Rotation paths and how fast each direction turns (degrees per step):
Each turn is a multiple of 5 degrees from 10 to 175, or 0.
Each row of a path follows its step; steps can be skipped.
Path 1:
step 0: +0.08  +0.75  -1.67  +0.41  -2.05  +0.37  -1.76  +2.55  +0.66  +1.61  +0.33  -0.34  +1.10  -0.69  +1.60  -0.97  +1.54  +3.65  -1.41  -2.74  +1.96  -1.19  -2.03  +1.80  +1.00  +0.33  -1.84  +2.17  -0.10  -1.53  +0.01  +0.27  +1.86  +0.61  -1.34  +0.11  +1.35  +0.82  -0.07  +2.55  +0.16  +1.22  -1.93  +0.64
step 1: -2.02  -1.27  -0.07  -0.15  -0.37  +1.50  +1.14  -2.31  -2.64  -0.35  +1.77  -2.12  +1.96  +0.85  +2.23  -0.06  +0.48  -0.31  +2.09  -2.61  +0.65  +0.55  -1.58  +1.89  -0.27  -0.60  +0.19  -2.20  -0.82  +2.21  +0.36  +2.47  +1.09  +1.89  +2.47  -0.19  +0.36  +0.50  -1.56  -0.74  +1.83  -1.34  -1.00  +0.70
step 2: -0.38  +1.26  +1.55  +0.91  -0.49  +0.61  -1.05  -0.30  -0.42  +1.42  +2.60  -0.43  +0.33  +0.21  -1.42  +0.41  +1.53  +1.68  +0.40  -0.25  -0.65  +0.76  +1.68  -0.92  +3.98  +1.55  +0.07  +0.12  -0.64  +0.15  +0.68  +1.21  -3.04  -1.43  -1.73  +0.12  -0.73  +1.66  -3.48  -2.35  -2.16  -0.17  -2.28  +1.03
step 3: -1.45  +1.33  -1.65  +0.70  +2.44  -1.21  -1.12  +3.43  -1.21  +0.63  +0.88  -1.35  +0.08  +1.38  -0.97  -2.44  +1.75  +0.74  -0.80  -0.15  +2.43  +0.34  +1.13  -2.13  -0.14  +0.64  -0.50  -1.31  +1.68  +1.66  -0.70  +1.68  -0.38  -0.19  +2.18  -1.12  +0.36  +1.56  -0.73  +1.92  +1.74  +1.70  +1.33  -2.43
step 4: -1.13  -0.04  +0.75  +1.90  -0.31  -1.55  -2.75  -3.48  -2.12  +0.87  -1.65  -1.22  +1.11  -0.50  +0.26  +1.16  +0.84  -1.97  +1.05  -2.18  +0.21  -1.02  -0.27  -1.62  -0.35  +1.05  -0.15  +0.03  +2.78  -1.21  -1.46  -0.35  +0.25  +1.24  +2.06  +1.50  +0.61  -0.80  -0.13  -1.77  -1.73  +3.40  -0.25  +0.77
step 5: -0.47  -2.34  -2.15  -1.84  +0.10  +0.43  -3.03  -0.18  +1.22  -0.19  -0.78  -0.07  +0.83  -0.27  +2.15  +0.73  +1.10  +0.34  -0.16  +2.92  +1.73  +2.44  +0.83  -0.53  +1.72  +1.76  -1.29  +2.08  -0.56  +3.37  -1.55  -1.83  -2.55  +1.67  +0.68  -0.32  -0.73  -0.05  +0.04  -1.14  -1.08  -0.67  -0.45  +0.19
step 6: +1.13  -0.61  -3.57  -0.21  -1.31  -1.57  -1.13  +0.50  -0.01  +2.08  -1.24  +1.22  +3.25  +0.51  -1.88  -2.51  -0.86  +1.41  -2.30  -0.49  -1.22  -0.62  -0.17  -0.91  -2.08  -1.11  +1.93  -1.23  +0.86  +2.06  +2.02  +1.17  -0.64  +1.07  +0.37  +0.61  +2.37  -0.68  -0.70  -0.01  -2.12  -0.55  -0.10  +0.96
step 7: -0.98  -0.95  -1.54  -1.68  -0.05  +1.92  +0.85  -2.56  -0.19  +1.51  +0.95  +2.11  +0.65  -0.65  -0.05  -0.58  +1.70  +0.14  +1.71  +2.21  +1.36  -1.44  -0.27  -0.67  -2.41  +0.83  -0.26  -3.05  -1.02  -2.85  -1.83  +1.23  -1.01  +1.12  -0.26  +2.03  -1.67  -0.46  -0.72  -2.49  -0.33  +0.43  +2.21  -1.27
step 8: +1.34  +0.77  -2.88  +0.52  -0.45  +1.55  -0.57  +1.73  +0.38  +2.73  +1.28  -0.52  -0.08  -1.44  -1.85  -0.21  +4.09  -2.22  -0.22  +1.37  +1.14  -1.41  -0.32  +1.87  +0.13  +2.01  -0.52  +1.57  +0.35  -0.55  +1.74  -2.35  +0.86  -0.56  -0.54  -0.87  -0.71  +1.46  +1.73  +0.29  -1.50  -0.35  -1.39  +2.10
step 9: -0.21  +1.84  -1.91  -1.04  -0.71  +2.03  -0.38  +0.33  -0.35  +2.92  +0.03  -1.33  -0.79  +2.16  +0.81  +0.00  -2.47  -0.37  +2.36  -0.33  +0.53  +0.20  -0.66  +1.75  -1.34  +0.74  +0.56  -1.08  -0.56  +1.07  +1.88  +1.53  -1.37  +0.45  +2.33  +1.16  +2.66  -1.09  +3.20  +0.08  +2.84  +0.68  -1.18  -1.06
step 10: -0.02  +3.14  +1.34  +1.57  +0.03  +2.40  +1.09  -0.93  -1.57  -0.23  -0.54  +0.58  -0.46  -1.68  +0.44  -0.20  -0.82  -0.67  +0.78  +2.35  -1.16  -1.83  -1.29  -2.46  -0.51  +2.33  +1.54  +1.15  -1.53  -0.05  -1.39  +1.60  -1.94  +1.36  -0.37  -1.30  +0.72  -0.46  -1.82  -1.75  -0.60  -0.29  -2.41  +3.12
Directions:
-0.01  +0.89  -0.29  +0.41  +0.07  +0.13  -0.64  -0.66  -1.17  -0.42  -0.43  -0.49  +0.10  +0.60  -0.24  +0.15  -0.70  -0.36  -0.25  +0.82  +0.08  +0.95  +0.29  +0.05  +0.35  -0.41  -0.38  -0.32  -0.49  -0.68  -0.16  -0.24  +0.13  +0.16  +0.03  -0.74  +0.27  +0.59  -0.41  +0.73  -0.67  +0.27  -0.07  -0.46 => 45
+0.66  +0.11  -0.19  +0.04  +0.33  +0.25  +0.41  +1.04  -0.47  +0.03  -0.19  -0.97  +0.51  -0.77  +0.39  -0.54  +0.32  -0.71  -0.79  +0.38  +0.47  -0.06  -0.84  -0.43  +0.03  -0.06  -0.25  +0.06  -0.45  +1.03  -0.13  +0.06  +0.60  -0.15  -0.24  -0.83  -0.63  -0.40  -0.29  +0.17  -0.01  -0.02  +0.55  +0.35 => 145
+0.26  -0.32  -0.29  -0.04  +0.40  -0.76  +0.40  +0.97  +0.27  +0.43  +0.24  -0.80  -0.14  -0.44  +0.17  -0.34  -0.89  +0.18  +0.41  -0.09  +0.55  +0.13  +0.86  +0.60  -0.10  +0.15  +0.69  +0.07  -0.07  -0.26  +0.15  +0.70  +0.27  +0.88  -0.13  +0.40  +1.00  -0.02  -0.05  +0.84  -0.64  +0.47  +0.39  -0.03 => 125
-0.31  +0.01  -0.03  -0.44  +0.10  -0.35  -0.52  +0.08  +0.02  -0.37  -0.33  -0.38  +0.04  +0.35  +0.77  -0.27  -0.66  +0.03  -0.62  +0.17  +0.09  +0.28  -0.30  -0.77  +0.01  +0.67  +0.83  +0.92  +0.09  -0.75  -0.88  -0.38  +0.03  -0.48  +0.47  -0.22  +0.83  -0.26  +0.70  -0.37  +0.65  +0.23  -0.09  +1.05 => 65
+0.02  +0.23  +0.16  +0.13  -0.57  +0.48  +0.11  +0.67  +0.29  +0.44  -0.68  +0.66  +0.30  -0.42  -0.89  +0.36  -0.10  -0.12  +1.27  +1.13  +0.22  +0.26  +0.00  -0.11  -0.80  +0.04  +0.02  +0.08  -0.52  -0.07  +0.24  -0.39  +0.05  -0.61  +1.15  -0.16  +0.47  -0.64  +0.02  -0.05  -0.32  +0.03  +0.38  +0.45 => 20
-0.29  +0.46  +0.19  +0.11  +0.68  -0.45  -0.65  +0.57  +0.51  +0.22  -0.09  +0.55  +0.24  +0.67  -0.32  -0.07  -0.21  +0.38  -0.84  -0.04  -0.18  -0.06  -1.41  +0.45  +0.09  -0.05  -0.48  -0.92  -0.20  +0.37  +0.44  +0.18  -0.40  -0.02  +0.46  +0.60  +0.31  +0.07  +0.53  +1.16  +0.24  +0.30  +0.26  +0.43 => 125
Path 2:
step 0: +2.84  +0.34  +1.44  -0.03  -0.66  +0.18  -1.72  -0.24  +1.09  +1.38  +0.40  +0.46  +3.13  -0.18  +0.72  -0.24  +0.88  -0.70  +1.58  -2.26  +2.35  +1.86  -0.02  -0.57  +2.68  +3.87  -1.74  +0.59  +0.10  -0.23  -0.88  -1.76  +1.59  -1.56  -1.48  -0.77  +1.27  -0.26  +0.16  -2.94  -1.96  +2.35  -1.69  -1.76
step 1: -0.55  -1.26  -1.90  -0.15  +2.42  +0.31  -0.85  -3.14  -0.09  +1.55  +3.03  +1.60  -0.55  +0.14  +1.71  -1.91  -2.38  +0.08  +0.33  -1.38  -1.45  -1.44  -1.80  -0.30  +1.48  -0.41  +2.57  -1.58  -2.45  +0.43  -0.01  +0.77  +2.08  -2.01  +0.75  -0.17  +2.81  +1.48  +1.21  +2.59  +2.00  -0.24  -0.46  +0.54
step 2: +0.39  -0.12  +2.46  -1.05  +0.55  -0.55  +0.30  +2.34  -0.52  -1.18  -0.04  -2.73  -2.11  +1.85  -1.15  -0.45  -3.54  -0.95  +2.61  +2.42  -1.45  +1.94  +2.71  -1.26  +1.51  +1.44  -0.86  -2.72  -0.61  -1.19  +0.10  -0.53  -0.15  -1.25  -2.15  -1.95  -0.32  -1.93  +0.50  +0.38  +0.86  +1.95  +1.48  -0.35
step 3: +0.29  +0.85  +0.38  +2.00  -1.54  +0.53  -0.58  -0.75  +2.82  -2.08  +1.06  -0.59  +0.21  -1.00  +1.46  +1.66  -2.31  -3.29  -0.49  -0.09  +0.37  -0.66  -2.21  -0.64  +0.45  -2.33  -1.82  +1.11  +0.48  -1.07  -0.37  +0.96  +0.89  -2.91  +2.40  -2.04  +2.40  +0.24  -0.12  -1.59  -2.86  -0.45  -2.36  -2.04
step 4: -0.56  -1.26  +3.28  +1.35  -0.49  +2.25  +0.00  -2.65  -1.39  -0.35  +3.78  +0.27  +1.03  +0.01  -2.28  -0.60  -0.40  -1.62  +1.25  -1.14  -0.28  -1.21  -1.22  -0.37  -0.32  +2.44  +0.38  -1.47  +0.06  -0.02  -1.26  -1.14  +0.21  +2.43  -2.50  +1.36  +0.42  +1.60  +1.85  +3.58  -2.05  +1.11  +0.51  +0.47
step 5: +3.21  +0.20  +0.02  -1.73  +0.14  -0.68  -1.07  +0.11  +0.68  -0.35  +0.05  -0.52  +2.51  +0.05  -0.35  +2.12  -1.32  +1.18  +0.85  -2.21  +0.02  -1.00  +1.41  -2.90  +2.23  +1.49  +0.34  -2.37  -0.51  +1.11  +2.63  +1.12  -2.82  -4.53  +0.47  +0.41  +1.04  +0.43  +1.67  -1.42  +0.84  +1.54  +0.86  +0.04
step 6: -1.47  -0.40  -2.09  +0.77  -0.17  +0.65  +0.80  +0.87  +0.95  +0.37  +3.51  -0.02  +0.67  -2.92  +0.98  -2.21  -4.19  +0.05  +1.31  -0.13  -1.27  +1.59  +0.19  -1.18  +0.67  -0.69  +2.00  +0.65  +0.45  -0.15  -1.96  +1.23  +1.12  +1.08  -0.44  -4.24  -0.28  +2.44  +0.66  -0.74  +0.28  -0.40  +0.87  -2.66
step 7: -0.19  +0.18  +1.16  -0.49  -1.09  -0.90  -4.01  +0.21  +1.41  +1.00  +1.71  -1.97  -1.47  +2.56  -0.76  +0.61  -1.76  -2.65  -1.13  +1.44  +2.01  +1.05  +1.36  +0.77  +2.57  +1.50  +0.38  +0.16  +0.11  -0.98  -0.22  -0.44  +1.13  +0.27  -1.05  +0.77  -0.10  -0.64  +3.87  +0.10  -2.02  +2.63  -1.97  +2.17
step 8: +0.03  -1.59  +1.44  +1.41  -0.11  +0.54  -0.63  -1.12  -0.48  -0.02  +0.18  +1.35  +1.62  +0.58  -0.37  -1.39  +1.12  +0.32  +0.03  -2.51  -1.14  -0.24  -1.02  -0.09  +1.86  +0.73  -3.77  +0.08  -1.82  +0.30  -2.35  -0.86  -0.21  -4.73  +1.94  -2.78  +2.49  +0.48  +1.26  +1.47  +1.09  +0.68  -1.00  -3.04
step 9: +1.26  -3.06  +1.58  -1.17  +3.22  +0.98  +1.00  -1.97  +1.24  -2.57  +1.84  +0.04  +0.04  +0.59  +1.95  +1.78  -3.61  -1.06  +0.72  -0.23  -2.32  +1.04  -0.41  -1.38  -0.93  +0.65  +2.61  -3.46  -0.71  -0.66  +0.00  -1.56  +1.26  +0.80  -1.80  -0.47  -0.92  +0.96  +0.75  +0.38  +0.96  -0.56  -1.49  +1.13
step 10: +1.28  +2.89  +0.81  -0.13  -0.70  +2.38  -2.58  +1.02  -0.67  -0.44  -0.39  -2.27  -0.87  -0.22  +2.88  -1.34  -1.37  -1.45  +1.34  +1.58  +0.48  -1.81  +0.27  -1.19  +0.95  +1.56  -0.59  -0.91  +1.23  -0.95  +2.03  +1.17  -1.31  -2.06  -0.52  -2.37  +1.27  +0.85  -0.27  -0.95  -2.16  +3.96  +1.62  -1.51
Directions:
+0.57  -0.44  +0.08  +0.68  +0.08  +0.17  +0.39  -0.49  -0.44  +0.43  +0.74  -0.15  +0.33  +0.20  -0.47  -0.09  +0.50  -0.15  -0.10  +1.37  -0.25  +1.07  +0.23  -0.55  -0.42  -0.37  +0.66  -0.52  +0.26  -0.52  +0.54  -0.26  +0.31  +0.82  -0.29  +0.01  -0.22  -0.19  +0.82  +0.61  +0.35  -0.35  -0.17  +0.15 => 145
-0.18  -0.33  -0.33  -0.36  -0.07  +0.92  +0.10  +0.15  +0.22  +0.05  +0.32  +0.77  +0.77  +1.07  +0.14  +0.38  +0.57  +0.04  +0.33  -0.74  +0.36  +0.77  -0.92  -0.34  +0.28  -0.76  -0.29  -0.22  +0.42  +0.27  -0.44  -0.99  -0.17  -0.27  -0.14  +0.88  +0.07  +0.04  -0.22  +0.55  -0.02  +0.59  +0.22  +0.07 => 90
+0.36  -0.30  -0.28  -0.33  +0.43  +0.09  +0.22  +0.01  -0.19  -0.29  -0.80  -0.44  +0.36  -0.25  -0.34  +0.28  +0.51  +0.40  -0.27  +0.49  +0.86  +0.47  -0.95  -0.28  +0.51  -0.07  -0.47  +0.87  -0.12  -0.73  +0.81  +1.09  -0.04  -0.71  -0.75  -0.39  +0.48  +0.37  +0.19  +0.11  +0.01  +0.58  -0.31  -0.27 => 145
+0.30  +0.45  -0.45  +0.14  -0.27  +0.25  -0.67  -0.14  +0.61  +0.47  +0.05  +0.26  -0.14  +0.13  +0.34  -0.06  +0.36  +0.88  -1.00  +0.88  -0.29  -0.54  +0.11  -0.70  +0.13  -0.59  -0.01  -0.64  -0.67  -0.51  -0.09  +0.06  -0.17  -0.55  +0.94  -0.05  +0.24  +0.88  -0.42  +0.50  -0.95  -0.09  +0.25  +0.03 => 160
+0.17  -0.59  -0.65  +0.77  -0.17  -0.34  +0.13  +0.04  +0.17  +0.36  -0.84  +0.27  +0.28  -0.64  +0.14  -0.35  +0.41  -0.47  +0.37  -0.31  -0.50  +0.05  -0.27  -0.81  +0.18  +0.25  +0.62  +0.66  +0.87  +0.04  +0.17  -0.73  -0.14  -1.01  +0.73  -0.65  +0.22  -0.86  +0.08  +0.07  -0.56  -0.59  -0.02  -0.22 => 140
+0.48  -0.58  -0.35  +0.31  +0.34  +0.47  -0.39  +0.02  -0.48  -0.43  -0.43  +0.10  -0.33  +0.42  +1.02  -0.61  +0.44  +0.96  -0.20  +0.00  +0.15  -0.30  +0.04  +0.81  +0.58  -0.15  -0.13  -0.56  +0.58  -0.22  -0.70  -0.50  +0.15  +0.03  -0.43  -0.76  -0.14  +0.10  +1.00  -0.90  +0.13  -0.23  -0.41  +0.55 => 40
-0.06  -0.47  +0.14  +0.15  -1.66  -0.11  -0.25  -0.31  +0.29  +0.71  +0.37  -0.54  +0.24  +0.11  +0.54  -0.58  +0.16  +0.18  +0.09  -0.12  +0.10  +0.14  -0.10  +1.19  -0.85  -0.19  -0.08  +0.33  +0.02  -0.02  +0.50  +0.10  +0.38  -0.24  -0.64  +0.25  +0.03  -0.24  -0.05  -0.02  -1.23  +0.45  -0.62  -0.22 => 100
+0.12  +0.15  +0.35  -0.32  -0.59  +0.75  -0.69  +0.69  +0.30  +0.12  +0.20  +0.08  -0.47  -0.38  +0.14  +0.04  +0.89  -1.10  +0.06  +0.55  +0.34  +0.02  -0.24  -0.40  +0.66  +0.02  -0.60  +0.45  +0.15  +0.25  -0.96  +0.79  +0.02  +0.91  +0.15  +0.24  +0.30  -0.46  +0.44  -0.06  -0.47  -0.77  -0.51  -0.16 => 95
